The rows of A fall into several groups, which share some directions, and each row is roughly a mix of its group's hidden directions.
A, 98 rows:
[[ -1  49   8  38 -67  -7  22  -1   5 -27]
 [ 14  11  11   0  37  15 -56   5 -13  66]
 [ 62  10   3 -51 -49  11  11 -13  12 -12]
 [-17  61   5  18  14  -3  -5 -45  52 -19]
 [  5  32  51 -28  26 -35 -18 -32 -30  32]
 [-35  -6 -24 -17   8 -56 -49  12 -42   6]
 [ 32  20 -25 -55  21 -20  -3 -33 -24  46]
 [-52 -35 -39  19  17  38 -26  35   0  -2]
 [-26  62  40  21 -31   6  -3 -26 -37   9]
 [  4   1  19  28  65   6  27 -47 -33 -14]
 [-52 -70  -5   0  11  -3 -17 -15  36 -12]
 [-26   6  13  11 -15 -22  31  17  70 -43]
 [ -4 -30 -16 -26 -50  10 -10  56  -5 -44]
 [ -1 -16   5  60 -34 -19  45  24  40  -8]
 [-13 -26   1 -19 -16  64 -23  21 -37  42]
 [-45  42 -31   1  11 -27  28   1  45 -35]
 [-52 -38  10  -6 -65  -4  12  -7  18 -26]
 [ 18  28  21 -21  15  62  51  27   9  13]
 [  5  23  14 -39 -15  45  -7 -24  16  65]
 [-52  -3 -40  17  -3 -42 -55  16  -8   8]
 [-22 -42  30 -28 -18  41 -44 -25  12  33]
 [ -2  40  -4 -54 -16   2 -10 -47  50  -5]
 [-22  34  23  54  18  26  24  48  23   7]
 [-22 -18 -15 -40 -24  16  24  52  45 -30]
 [ 11 -18  -3  58 -14 -37  -8  12 -36 -53]
 [-62 -13  29  40  32  17 -35  23 -12   2]
 [ 63  41  19 -19  27  32 -18   7   3  34]
 [-22  41  13  14  -1 -19 -54  54  28  15]
 [ 31 -19  -1 -21  26  39 -49 -12 -51  24]
 [ 15  89  17  -4 -10   1   1 -15 -18  21]
 [ 14  35 -35  56  11 -35  15  -8 -37  29]
 [ 31 -31 -12  18  56  51   0 -36   5 -13]
 [-17 -13 -20  15  60  37  -4  56  13  17]
 [-42 -24  48   5  16 -25 -52   6  34 -12]
 [ 63  16  34   3 -31  15   0  11 -49  23]
 [-21  -8 -22 -51  24  -4   6   5 -14 -72]
 [ 24 -12  26 -12  29 -72 -21 -31 -25   8]
 [ 64  -4  10 -18 -41 -26  29  -6  21 -38]
 [-21 -13 -23 -41 -21  14  33  21  43 -54]
 [  2 -53  12  17   3 -21  41  43 -49   3]
 [-34  32  26 -56 -27  30  17   9 -10 -39]
 [-20  14   4  12 -45   9  -1  54  59 -21]
 [-47   1  -7  50 -10 -36  38  31  -3 -34]
 [ 90  27  13  -7   7   1  13  19   1  -2]
 [ 17 -10  25  -2  33  34 -27  -8 -75  -2]
 [-37  12  83  -1 -10  -3 -22   7   8 -24]
 [  4  17   9   8  54  16 -44 -21 -30  51]
 [ 16 -25   5 -15  56  36  18 -40 -46  -7]
 [-68  20 -36 -19  20   7 -25 -37  -7  19]
 [-24  13   4 -12  57  31 -44 -16  26  41]
 [ 19 -29   0  16 -35   9  25  22  58 -50]
 [-19  43   0 -64  16  14  -2  43   2  31]
 [  1  -3 -75  30  16  32   5 -13 -11  38]
 [-37 -34 -11  24  -4 -40  29  10  39 -49]
 [-16  13  28 -41  63  39  16 -16 -27   7]
 [-52   4 -17  54 -16 -22 -51 -11  16   6]
 [-13  28 -10 -53   7  28  18 -38  53  19]
 [ 18  19 -26  50 -20  -5  47  46  24 -21]
 [ 27  15  24 -28   0 -46  22   8 -66 -16]
 [-29 -11  27 -36  -7  38  55  44  13  -1]
 [  1  11 -71  30  -6  14  28  25 -44   6]
 [ -2 -37 -18 -26  13  26  59 -18   7 -51]
 [-15 -62   9 -35  40  41 -27 -14  -3   5]
 [ 12  -9  19 -15  75 -16 -15  -8  18  48]
 [ 61  41  46  10 -18 -14  -4 -18 -30  17]
 [  6   1   4  41  82  -2 -33   3  -8  -4]
 [ 14   4  16  58 -30  17  35  12  47 -33]
 [-15   6 -33  35  32 -40  38  32  16 -41]
 [ 29 -37 -28   3  55  48 -20 -15  15 -21]
 [-48 -65 -35  -8   6 -15  -1 -13  24 -29]
 [ 26  19  54  21 -21 -50   2 -39  22 -16]
 [-19   3  -4 -55   6 -38  24 -25 -57 -19]
 [  5 -29 -34 -24 -19  47  -3  24 -59  21]
 [ 62  38 -26   1  -9 -23  45 -21   1  22]
 [ 19 -30 -32  38   8 -18 -11  -9 -11 -72]
 [-11  27   8 -45   6 -33  -9 -27 -38  58]
 [  9  28  10 -30  -9  -5 -43 -38 -60  28]
 [-22   3  12  13  75 -43  30   5 -13  15]
 [ 12  39   2  -7  15  15 -55 -56 -31 -19]
 [-46 -39   7  -8 -42 -28  -2 -41  28 -28]
 [  8 -70  26  -4 -36  -6 -24 -37 -26   6]
 [ 15 -31  54 -16  -9 -29 -26 -47  32 -22]
 [-26  21  59  -5  27   7 -26 -36 -39  29]
 [-51  36  24  49  45 -11  -8  11  15  16]
 [ -1 -10 -69 -26 -50 -19  -7  20  11 -24]
 [ 38 -65  33  39   5 -28   4  13  -3 -17]
 [ 11  53  64 -36  -1 -13   9   2  30  15]
 [ 45  -4 -61  15   1  15  27 -42 -14  26]
 [ -4  -5  -8  -7 -53  26  41 -15  31 -56]
 [ 41  -5 -32  19  60  -6  -5  15 -49  15]
 [ 40 -24 -32   8 -23 -28 -13 -50 -22  43]
 [-28 -64 -25 -33 -36  14 -15 -29 -22  -2]
 [ 25 -24 -21 -54  -3  55 -20 -16   7  37]
 [-17 -13   8  11 -64   6  -6   8  45 -53]
 [ -7  -1  53 -54  45  32  -7   7  12  24]
 [  2 -41  18  56  21 -11  21  35 -23 -42]
 [-27  34  -1  11 -16 -68  37 -29   8 -19]
 [ -6 -10  -9  15 -21   2 -36 -84 -13  17]]
One row of each group comes first, with its name. Which group is each row after those in?
[-41 -24  -5 -16 -40  -8 -53  -6  44 -24]
L
[ 11  -5  24  -8  26  65 -17 -11 -47 -36]
H
[52  7 35 31 47 -5  4 35 34  2]
V

[-16  -1   1  24 -21 -46  42  14  37 -53]
V
[ 24   0   7  72  49  -9 -28 -19 -13   6]
H
[ 38 -11  19   4  -4 -33 -26 -60 -46  14]
V
[ 54  -4 -12  -3 -34  15  25  36 -57  -1]
V
[ 31 -26  26 -24  -8  26   3  25  72 -13]
V
[-38  19 -39   3  50   8 -25 -16 -43  32]
V
[  5  22  16  85  17 -10 -10  -2  34  -2]
H
[ 13 -40 -21  -2   1  10  71 -35  31   4]
H
[-28  12 -52  12  -2 -49  36  -6 -13 -44]
V
